Each path below is one point turned by a fixed rotation once a step. After each direction that follows a path, write how fast that rotation turns it, in degrees per step (0 if it stays still).
Each turn is a multiple of 5 degrees from 10 to 175, or 0.
Each row of a path follows its step; steps can be skipped.
Path 1:
step 0: [  7   0   5   2   2 -16  -3 -17   6 -11   0 -16   8   1 -28  20  12   9
  -7 -42   3  -9 -20  38 -12 -19  -8  19   6  21  -7   0  -5 -10   6  -7
 -37  14 -13 -15  22   6   0 -34   4  10  15  73]
step 2: [  6  15 -25  18  31  16  -7 -22   5  -9 -23 -20 -12 -15   2   2 -32 -23
   6   3  -9 -29  -3 -17 -33 -43  38  -9  -4  -7 -26  23  -6  14 -15   5
  42  19  -3 -22   2 -13 -21 -30   7  12  -1  14]
step 4: [ 17  11 -23  22 -15 -16   5  -1  46 -12 -17  -2  11  28  53 -15 -14   2
  -8  -3 -37   8  -5  -9  -3 -13  21  -8 -27   9  21  10  -2 -16  -1   3
 -10   3 -28 -16  -3  31   7   1  16   4  36 -36]
step 5: [-23  -8 -11  17  -4  -5  -8  12  10   8 -10  19  -3 -30  32  23  -9 -40
  20 -35 -10   9 -15  46 -16 -13   6  10  16   9  23 -17  15 -10  16   5
  -9   1 -28 -13  21 -13 -35 -20  -4  29  21  31]
step 6: [-29  -9  -4   3  -6  -2  14   8 -18   9  25  -6  22 -37  29 -25 -11   5
   5  25   6  38  13  23 -27  44   1 -34  -8  -1   6  10 -39  28 -14  10
 -18   3 -32  -4  20   3   5  -8  -5   3  11 -13]
step 7: [ -2   3  21  33  28  15   2 -30  19 -40 -18 -33  17 -17  14  -4  -7 -34
  14 -14  -7  -3   8  -1   3  27  18  -2 -25   2 -16  -4  12  14  -4  -8
  24  24 -34  -4 -11 -15  -7 -32  27  -3 -29 -11]
step 10: [ 14  -2  32 -10  10   9 -18  -5  19   9  -8 -33  20 -27   5  37 -23 -25
  12 -39   7   4 -15 -13   7   0 -13  17  49 -15   9 -37   3  21  -9   5
 -22 -13   2 -13  15   1 -24 -12   9  20   7  31]
step 13: [-14   2  23  -2  13  14  26  -6 -10 -17  29  -5  29  21 -24  11  -9  -3
   7  -7   6  -7  -6   8 -15 -33 -11  22  10  41  18  19 -17  -1  12  26
 -41 -15  24  -3  11 -35  16 -12  19  -8  40  24]
step 15: [  1  36   7  -8  -1  11   5  -7   3  35   0 -23 -17  -6  -3   7 -42 -44
  31 -23 -30   8  -1   9   5 -24  15  15  21  18 -29   2 -15   4  -8  20
  11   8  11 -14  21  15 -50  -3   3   3  -1  17]
[  2  -8   3   2  -1   6  -2  -3  13  -3  -3   5  11  -6  12  10   1  -5
   3   0   4   5   0   9  -2  13 -10  -6  -9   0   2   7   3   4  -1  -4
  13   2   2   2  -1  -3  -1   9  -7   8   6  -6] -> 25
[  0   5  -5  -1  -8   0  -9   2   7  -4  -3  -6  -5   0  -3   4  -5  -5
  -2  -1  -5 -10   4   4  -3  -3   5 -13   0  -8  -6  10   6   9   3   1
 -11  -2  -9   2  -4  -2  18   3  -5  -2  -3 -10] -> 145
[  4  -4  14   3   1   3   1  -5   4 -14  -3  -7  11   6   1   4  -4  19
   2  -8  -4   4  -1  -5   9   5  -3   0   5   1   2   5  -7   6   8   5
  -7  -3  -6   5   0   5  -3  -5  -4 -11   0  -1] -> 115
[  3  -5   7  -9   5  -4  -6  -4  -3   5  -1  -9  -1   0  -1   4  10  -2
   5   3  14   5  11   1  14   6  -2   4  -3  -9 -10  -5   5  -4  -6  -5
   0   1 -15   1   4   5   9  -7   3   1   0   3] -> 35
[ -1   5   6   3 -13  -3  -1   2   5   0  10   4   5   1   9  -3   3   5
   4   1   8  -3  -4  -7  -2  -8  -9   6  -3   2   3   8   9 -10   9   8
  -2  -3  -5 -14   1  -2   7  -5  -4  10 -10   4] -> 85
[ -7  -5 -13   4   2 -12  -2  -6  -1  -6   2   3   2   3   2  -4  -4  11
  -1 -12   0 -10  -1   3  -5   2  -3   6 -10 -15  -2  -4  -4   9  -8   1
   0  -1  -6  -7   7  -4  -5  -4   6  10   4  -2] -> 10
